(in the rows, 128 means zero)
Each path is a new rotation, seen through one point. The rows after it are directions, each followed by how far the rotation turns it, in degrees a step (0 if it stays put).
Each turn is a multiple of 5 degrees from 10 to 175, or 0.
Each row of a path follows its step; steps can be skipped.
Rotation 1:
step 0: [137 124 128 135 134 132 129 138 135 127 127 128 124 135 140 125 121 137
 119 126 128 133 121 119 113 134 119]
step 1: [124 116 126 132 121 126 145 132 127 116 129 127 129 137 118 123 121 125
 127 135 138 131 139 129 128 127 126]
step 2: [116 128 134 120 123 138 121 135 133 125 127 133 134 127 114 137 132 120
 132 124 137 126 119 119 122 133 127]
step 3: [134 135 123 133 130 130 128 135 132 136 129 135 121 135 129 132 128 142
 129 125 141 129 117 142 121 135 122]
step 4: [132 120 120 132 126 131 124 131 131 116 134 118 133 137 121 116 127 130
 120 134 124 137 132 132 114 127 128]
step 5: [125 124 119 126 123 126 132 130 128 110 128 145 132 123 119 139 126 125
 124 128 134 134 122 117 133 127 127]
step 6: [126 135 130 124 130 143 132 135 126 137 120 131 116 124 126 128 125 130
 126 125 141 134 126 123 114 127 118]
step 7: [131 126 134 127 124 136 125 134 129 125 138 130 128 150 122 123 118 139
 130 137 131 131 131 137 130 125 128]
step 8: [133 117 129 134 131 128 123 131 137 115 135 137 138 132 129 134 134 123
 124 127 134 126 127 116 114 133 131]
step 9: [123 131 126 134 126 120 141 132 127 125 122 133 121 127 117 136 130 125
 124 120 139 136 129 135 121 127 113]
step 10: [127 132 127 124 121 146 125 142 130 132 136 119 130 131 112 122 131 133
 132 129 127 138 127 128 127 129 124]
Speeds:
[130 129 127 128 128 122 127 130 125 132 127 126 127 129 128 124 130 128
 126 130 134 127 128 126 127 125 124]
125
[130 125 127 124 128 127 127 126 129 128 133 126 127 133 133 127 130 133
 125 125 128 127 126 129 126 127 131]
95
[127 128 129 131 125 131 128 128 128 129 129 130 133 128 134 126 130 131
 128 134 126 129 127 130 128 130 123]
100
[131 125 127 130 130 125 123 131 133 128 127 126 127 127 129 128 124 129
 126 133 127 129 132 129 129 131 131]
100
[129 130 127 125 130 131 128 126 125 127 128 132 125 127 131 126 121 128
 126 131 126 129 129 123 128 124 128]
55
Rotation 2:
step 0: [129 127 122 123 124 132 129 134 123 141 132 133 136 125 133 128 111 130
 130 132 133 132 133 132 138 128 128]
step 1: [122 129 125 132 134 129 133 136 121 124 131 128 133 136 124 122 120 129
 136 135 134 126 114 122 139 131 127]
step 2: [129 128 130 123 139 125 123 125 133 128 132 129 125 122 133 121 127 130
 124 134 129 123 115 121 132 140 139]
step 3: [131 124 115 128 127 116 125 131 137 115 129 134 117 123 136 127 127 133
 125 132 128 132 132 124 134 129 129]
step 4: [124 137 126 128 128 120 130 120 130 125 132 127 113 127 128 128 128 120
 130 139 130 129 131 140 135 120 123]
step 5: [130 127 132 116 123 134 131 131 125 130 135 130 121 126 128 129 131 130
 118 131 134 118 122 132 132 112 124]
step 6: [134 133 121 122 136 130 129 139 128 131 134 132 135 132 126 122 130 122
 123 130 113 124 129 122 130 117 125]
step 7: [142 127 133 122 137 127 123 129 129 133 126 130 129 137 126 115 119 135
 133 133 125 133 131 133 127 128 124]
step 8: [124 120 133 130 143 129 134 132 128 123 118 124 123 129 131 119 118 129
 126 120 134 132 129 127 135 122 130]
step 9: [127 123 125 128 133 131 136 121 137 116 137 116 132 132 132 120 128 121
 118 127 130 128 126 133 129 133 132]
step 10: [137 115 119 131 126 128 119 119 122 122 128 126 127 127 129 135 120 125
 116 135 123 126 127 135 128 126 133]
Speeds:
[133 126 125 126 129 128 122 132 130 127 127 127 130 125 129 130 130 126
 127 131 124 130 131 129 128 132 127]
100
[127 127 122 124 127 132 131 127 127 127 129 130 129 127 124 132 126 123
 128 129 131 125 130 132 126 128 129]
70
[129 129 130 129 129 130 129 128 121 128 127 130 125 128 129 128 129 127
 131 130 131 135 131 130 131 129 125]
100
Rotation 3:
step 0: [123 142 126 127 133 136 128 133 123 125 127 126 113 130 138 124 131 126
 130 132 125 114 132 123 132 139 133]
step 1: [133 127 133 127 123 115 133 133 136 140 136 122 123 124 128 124 142 123
 125 133 116 136 125 125 124 127 134]
step 2: [130 131 135 130 120 137 116 127 134 127 127 133 124 134 123 126 124 124
 131 129 121 124 142 119 141 138 133]
step 3: [121 125 122 134 123 122 127 132 121 144 131 132 120 123 135 131 139 132
 127 132 134 144 129 125 135 133 128]
step 4: [132 138 120 130 130 127 120 119 130 126 140 126 126 116 135 126 121 123
 127 135 121 116 136 123 130 138 130]
step 5: [119 128 127 131 123 131 126 128 127 132 131 119 123 136 133 119 153 132
 124 129 122 129 125 127 129 130 137]
step 6: [134 135 128 126 130 121 115 134 129 132 135 130 130 131 117 137 126 114
 128 131 119 131 135 119 128 135 136]
step 7: [119 119 130 143 122 131 123 118 131 135 128 135 120 129 133 132 136 134
 125 125 126 130 130 113 132 129 125]
step 8: [125 134 120 122 133 123 123 128 120 134 136 122 128 126 128 125 120 126
 113 138 136 130 131 120 133 142 131]
step 9: [124 131 126 146 127 121 122 119 135 124 142 128 124 131 135 119 139 121
 130 123 125 123 122 130 126 129 130]
step 10: [123 139 128 118 133 126 116 128 122 128 127 120 128 135 116 128 134 131
 122 129 115 133 128 118 136 130 126]
Speeds:
[127 130 127 129 126 128 131 131 123 130 127 128 130 126 126 123 130 133
 129 129 127 132 124 123 127 125 129]
160
[128 127 127 133 123 131 124 126 131 125 126 127 127 127 128 125 124 128
 129 129 123 127 128 128 125 126 126]
145
[130 128 130 126 123 128 129 125 131 129 125 132 126 132 122 133 129 128
 128 130 127 129 126 126 129 127 131]
80
[129 129 127 127 128 129 132 124 127 130 128 128 124 127 132 127 126 128
 123 133 130 123 125 128 124 128 130]
90
Rotation 4:
step 0: [126 123 123 124 112 136 124 126 127 134 122 114 129 118 117 130 127 131
 137 134 126 118 135 115 122 131 129]
step 1: [134 121 127 142 126 145 124 133 114 123 120 117 128 121 123 133 119 129
 131 122 125 125 131 131 135 137 133]
step 2: [135 129 134 133 121 134 125 137 118 129 118 117 130 131 127 126 132 129
 113 145 136 130 127 139 131 135 128]
step 3: [143 126 134 132 122 126 131 118 129 128 127 115 121 126 124 113 129 138
 128 138 135 130 133 129 123 127 142]
step 4: [131 112 129 135 123 122 130 120 132 126 113 120 132 125 122 133 115 134
 126 127 141 125 136 118 127 124 129]
step 5: [124 123 133 137 115 127 127 144 127 125 121 117 127 137 125 127 125 126
 139 130 135 119 135 117 132 138 127]
step 6: [138 118 136 123 123 143 122 125 122 133 122 117 127 131 115 125 133 126
 134 135 121 122 126 126 140 137 126]
step 7: [132 125 128 139 132 126 118 125 116 121 129 111 129 123 115 121 120 129
 115 134 126 126 125 132 137 128 134]
step 8: [136 128 124 127 120 112 132 131 126 128 120 113 132 122 123 130 122 132
 130 143 141 128 129 139 126 134 133]
step 9: [132 120 128 137 130 126 139 121 122 131 118 113 120 136 124 132 129 139
 142 134 133 131 131 120 120 133 132]
step 10: [130 113 136 137 132 132 131 129 129 132 122 112 140 134 131 133 129 127
 126 127 134 126 134 117 143 132 130]
Speeds:
[126 128 124 126 130 130 125 130 126 129 133 124 129 126 125 130 124 129
 129 130 124 127 125 132 125 132 125]
55
[127 129 130 131 126 125 130 133 128 124 128 132 130 128 127 132 123 129
 126 126 129 126 130 133 131 129 128]
115
[127 127 128 126 127 131 128 128 121 122 128 130 128 124 130 127 131 123
 128 130 126 126 127 128 131 129 128]
70
[124 130 127 129 127 125 125 134 129 129 129 124 132 128 132 126 130 125
 123 130 131 128 128 125 128 128 127]
130
[130 128 130 126 125 126 127 127 123 132 128 125 127 131 131 129 122 126
 128 129 125 130 134 128 129 125 127]
0
Rotation 5:
step 0: [121 136 113 135 123 129 131 130 117 130 139 129 130 128 137 122 123 136
 123 147 128 135 135 134 123 127 126]
step 1: [136 134 116 139 131 126 122 129 120 127 137 125 123 130 126 126 128 114
 115 129 135 119 135 118 121 119 136]
step 2: [135 137 133 133 139 130 123 122 133 136 144 126 116 124 134 122 125 129
 128 130 125 132 145 121 135 131 123]
step 3: [116 122 133 142 137 130 139 131 123 129 143 124 117 123 127 120 130 122
 134 132 119 130 125 125 126 124 140]
step 4: [138 125 123 132 143 125 127 135 111 124 135 112 126 128 123 128 131 126
 130 138 125 136 129 138 134 123 120]
step 5: [128 126 126 121 127 145 120 135 113 125 142 132 123 118 129 128 125 110
 124 127 128 129 132 131 129 132 126]
step 6: [129 127 126 138 126 134 126 128 118 126 139 133 129 128 138 134 118 137
 117 138 125 147 135 124 128 126 134]
step 7: [135 132 120 138 130 133 124 119 120 131 135 129 117 138 125 125 123 117
 125 145 132 124 119 122 123 125 136]
step 8: [133 136 130 125 129 128 125 130 116 141 143 128 118 134 130 125 140 132
 128 136 127 125 142 119 132 121 121]
step 9: [124 125 130 140 140 134 136 129 118 140 131 124 117 114 140 130 132 122
 122 126 121 122 131 125 125 127 135]
step 10: [143 130 126 139 139 137 142 134 126 128 142 122 130 119 121 128 124 132
 130 137 127 134 128 134 132 121 123]
Speeds:
[128 133 132 129 129 132 132 123 130 126 130 127 128 129 128 130 127 129
 131 127 128 132 127 131 124 128 132]
100
[128 127 128 122 131 131 124 126 129 125 130 132 124 128 130 129 132 128
 130 124 130 127 132 128 127 127 125]
115
[131 126 131 129 125 125 127 124 130 126 128 129 124 133 127 123 125 127
 128 127 123 129 130 124 126 128 128]
70
[127 130 127 125 126 130 130 125 125 133 126 131 126 131 129 131 127 130
 123 130 129 128 125 127 126 125 125]
45
Rotation 6:
step 0: [137 124 133 126 135 140 126 120 116 119 126 125 125 131 121 130 128 143
 123 130 121 132 131 132 134 116 139]
step 1: [131 115 133 116 124 121 130 119 130 116 127 127 127 133 119 136 133 131
 130 128 118 133 138 130 120 113 129]
step 2: [123 121 133 127 119 121 138 114 134 128 120 129 141 122 134 143 133 128
 130 125 123 123 134 126 117 128 133]
step 3: [119 128 134 140 111 128 138 131 124 134 125 135 127 132 137 134 131 126
 123 127 119 124 139 126 129 139 137]
step 4: [120 129 139 140 130 121 127 137 121 126 136 130 128 130 133 117 132 121
 124 133 129 140 141 125 124 140 134]
step 5: [129 140 124 133 134 127 124 134 125 121 127 129 139 129 135 120 144 119
 137 140 132 141 129 135 129 127 130]
step 6: [130 130 108 128 130 139 125 124 123 132 125 121 137 140 131 125 140 121
 120 134 131 133 127 136 127 125 119]
step 7: [122 121 127 128 130 131 120 123 123 143 132 117 135 126 123 125 135 132
 115 119 127 127 124 142 134 118 121]
step 8: [117 137 138 114 130 131 128 130 130 133 138 128 134 131 123 134 131 135
 125 108 123 132 124 133 132 119 129]
step 9: [117 132 132 115 128 127 129 132 132 114 124 130 122 130 129 136 129 125
 127 111 122 126 120 135 115 137 126]
step 10: [124 121 132 133 125 129 126 122 124 118 133 140 128 125 135 128 124 117
 137 121 125 114 117 135 124 142 124]
Speeds:
[127 131 130 129 128 126 130 131 127 122 130 129 129 128 127 124 130 128
 126 129 128 123 126 125 129 135 128]
60
[128 128 128 126 132 130 128 124 128 129 131 127 132 131 129 128 124 128
 125 127 131 130 129 123 123 131 129]
160
[128 129 130 127 128 126 127 133 132 124 127 127 131 130 127 129 129 130
 132 126 134 129 132 127 126 125 125]
100
Rotation 7:
step 0: [122 126 123 139 123 132 140 129 127 117 117 131 135 125 144 129 121 128
 124 127 124 120 127 123 132 133 122]
step 1: [120 124 137 114 137 131 134 130 127 116 133 133 125 120 134 125 123 124
 124 127 133 132 125 142 118 128 128]
step 2: [118 127 125 128 124 118 140 134 141 136 122 137 129 137 136 132 131 133
 130 128 126 127 138 131 121 126 122]
step 3: [118 132 137 123 123 126 129 128 114 116 124 126 143 134 131 132 125 124
 124 128 126 125 135 131 127 118 137]
step 4: [110 129 126 130 143 136 134 122 127 127 117 135 127 128 129 124 125 135
 121 122 127 127 128 122 123 133 119]
step 5: [129 118 129 118 121 117 133 129 124 122 121 136 125 120 141 125 119 134
 120 137 133 130 132 130 123 129 136]
step 6: [114 123 128 137 132 127 132 129 137 123 127 129 133 135 138 136 121 119
 130 122 124 120 130 141 126 135 128]
step 7: [119 135 139 117 133 120 130 132 126 129 121 137 137 126 128 119 126 125
 130 123 138 130 128 131 120 115 126]
step 8: [118 128 121 137 130 124 143 123 128 130 125 131 129 134 129 139 123 140
 117 126 127 128 136 124 123 121 135]
step 9: [120 126 130 129 129 126 123 125 110 115 122 133 129 130 136 115 117 127
 133 128 125 129 135 133 123 134 132]
step 10: [119 126 132 129 140 122 130 128 135 132 116 140 123 130 132 135 128 125
 117 127 139 127 123 131 127 139 129]
Speeds:
[129 124 126 130 128 128 131 131 125 124 131 129 123 128 129 124 127 127
 125 128 128 132 127 128 128 133 127]
85
[125 125 122 129 125 127 125 129 126 126 128 132 128 126 125 128 132 129
 127 127 128 127 124 132 129 125 127]
0
[128 125 131 129 128 132 125 125 129 128 130 125 126 132 129 132 127 129
 122 127 128 130 125 131 125 125 129]
155
[127 127 123 125 129 125 129 125 131 131 131 126 128 126 129 127 128 134
 128 132 126 131 132 130 127 128 130]
115
Rotation 8:
step 0: [123 129 126 134 139 130 135 126 118 121 140 137 132 129 135 131 129 139
 124 136 130 128 130 139 123 125 136]
step 1: [120 138 134 126 120 123 139 125 130 135 123 127 134 135 122 138 131 137
 133 132 121 123 135 124 119 128 135]
step 2: [139 139 119 119 132 130 130 128 128 119 132 124 140 119 126 130 131 129
 124 138 122 134 129 117 125 132 130]
step 3: [118 133 122 135 130 123 127 125 133 129 136 127 128 132 141 132 140 130
 135 132 119 130 115 119 129 127 122]
step 4: [132 137 125 123 129 118 121 124 135 124 127 134 122 129 128 142 137 132
 118 127 139 122 120 131 124 129 136]
step 5: [121 135 127 123 132 124 134 137 138 118 127 124 133 141 125 124 134 136
 119 117 122 135 129 131 132 132 126]
step 6: [132 128 118 133 132 138 133 125 141 121 127 131 131 124 120 132 124 142
 136 129 128 129 116 135 125 128 125]
step 7: [117 135 121 115 142 132 128 128 120 140 129 128 127 133 127 133 125 133
 125 125 122 122 121 132 118 127 125]
step 8: [124 129 127 119 118 133 129 122 134 135 124 134 137 127 113 135 134 123
 121 125 124 136 117 122 132 127 131]
step 9: [120 132 128 129 136 140 118 131 133 117 134 120 122 121 127 134 130 118
 124 127 124 140 123 129 123 134 124]
step 10: [123 126 128 131 124 129 131 137 136 135 135 139 128 123 134 138 132 126
 132 112 133 123 121 131 123 135 122]
Speeds:
[125 130 130 129 127 126 125 126 127 123 132 128 130 127 125 126 132 127
 131 123 132 127 129 132 128 128 128]
70
[126 128 125 128 125 130 128 128 125 129 129 133 124 130 133 130 130 128
 130 130 130 125 127 132 124 126 124]
110
